Each path below is one point turned by a fixed rotation once a step. After each direction that follows a path, write how fast that rotation turns it, in degrees each step (0 if it stays still).
Each turn is a multiple of 5 degrees from 10 to 175, or 0.
Each row of a path follows its step; steps can be skipped.
Path 1:
step 0: [  1  18   7 -15 -19  -3  -7  -2 -13   6  -1   8   1  -1 -17   1  -8 -22
  -9  -7  -5   8  15   2   4  14   1  -6]
step 1: [-11   7   9   8 -11  10 -17   7  11 -13  -7  -5   5   1  12   2 -15  -5
  13  -1  16   4   9  21  -6  -8  -4   7]
step 2: [-12   4  -1 -12 -12   8  10  -9   5 -11   1   8  -7 -21  -6 -13  -7 -12
 -19 -11   2 -18  -5   4   3   6  10   1]
step 3: [-19   3   5   9 -16  -5 -25  13  -4  -3  -6  -9   6  -7 -13  -1  -3   6
  -3   9   8  12   2  -9  -5   7  16   8]
step 4: [  1 -16  -6  -2  -4  16  -7  10   4 -19  -1   6   3  -9  10  -4  -9  -1
  -7  -2  -3 -23  19  -2 -15  14  -5  -5]
step 5: [ -3   3  13  18   1 -14  -6   2 -10 -13   9 -16   5 -12  -7 -18   4 -11
  -9 -18   8   0  -7 -15   1   7   1   3]
step 6: [ -6 -21 -12  -5  -7  15 -23  14   6   8   7 -18  -5  -4   7 -10   0   8
 -13   8   0  -1  -4  -4  -2  -6 -10   0]
step 7: [  8  -3 -10  13  -7 -14  -1   0  -9  -6  12  -3   5  -6   3  -1  -3  -9
   9   8  -4 -34  -9 -19   0   4   7  -3]
step 8: [ 10  -8 -10   6  -2  -8 -11   9  13  -6 -10 -10 -14   8  -4 -15  11   8
   2  -3   3  13 -10 -15   3  16 -16  -4]
step 9: [ 18  -8  -6  -1  -1  -1 -13 -10   0  14  24  -3   7   5  -9  -6   6 -16
   1   9 -13 -12   2   7 -12  -2 -14  -8]
Directions:
[ 6  3  6  4  2 -8 -7 -2 -7  4  0  5  5 -1 -2  0 -1 -4  0 -2 -1 -4 -4  1
  0 -1  5  7] -> 160
[ 2  6  6  0 -4  3 -8  4  5  7 -3 -1  3 -3  4 -2  2  8  2  0 -6  6 -1 -2
 -2 -1 -4 -1] -> 140
Path 2:
step 0: [ -1  -2 -14   0   5   0  -4 -10   5  12  -7 -25   9  -2   2  15   6 -10
   3 -18   7   0  -6  -8 -11  -5   5  -5]
step 1: [  2   3 -16  -6  -6 -18   3  -1  24  -9   6  -9   1   8 -10  -2 -14  -9
  -5  -2   8   6  -3  -9  -6   3  15   6]
step 2: [  4  -5   3   0  -4   6   3  -7   8   0  11  -1  -5  10 -18 -14 -13 -15
  16  -7  -3 -12   7 -15  15  -6  -2   4]
step 3: [ -5 -14   2  -7 -11   2  -5   8   1 -10  -9  15   4   1   0 -10   2 -18
   7 -17   6 -19   8  12  -5  -4   2  -2]
step 4: [ -1   4  17   9  18   3  -6  12   8 -11  -6   1  10  -6   8   3   0 -22
   6 -10  -3   1 -17   5  -6   0  -3  11]
step 5: [  5  14   2   1   3  17 -13  -6  14 -10   1   4  -4  -1  -5   5  -5   2
   5 -10   5  13   2   3 -17  25  -9   6]
step 6: [  5   1   5  -6   2  15  -2   5   4   8   8 -17   2 -17  -1   2 -17  12
   7  -9  15 -14   2 -10 -13   7   6  -7]
step 7: [  0  -3  -6 -13 -12 -13   3   9  -3  -9  10   7  11  -8   7   4 -10  10
  12   0   7 -11  -5  -8   5  14  13  19]
step 8: [  2   3  12  -7   1 -10   9  -6  -4  -2  10  11 -15  -6  -7   9  -2   3
  20  -1  -3 -14  -4   3   5 -11 -14  20]
step 9: [-14   0  -4   8  -1   7  -1   8  -6 -16 -10   8 -15  -9   1  -1  -3  13
  -2 -14   8  -3   9  16   0 -12 -10  10]
Directions:
[-3 -3  4 -2  0 -2  4  2 -5 -5 -6  5 -4  0  0 -9  2 -3  1  0 -6 -5  3 -3
 -1 -6 -4  6] -> 65
[-1 -2  0 -6 -4  0 -4  8  1  6 -1  1 -7 -3  2  2 -4 -2 -4  1  5  3 -2  1
 -6 -9  0 -3] -> 130
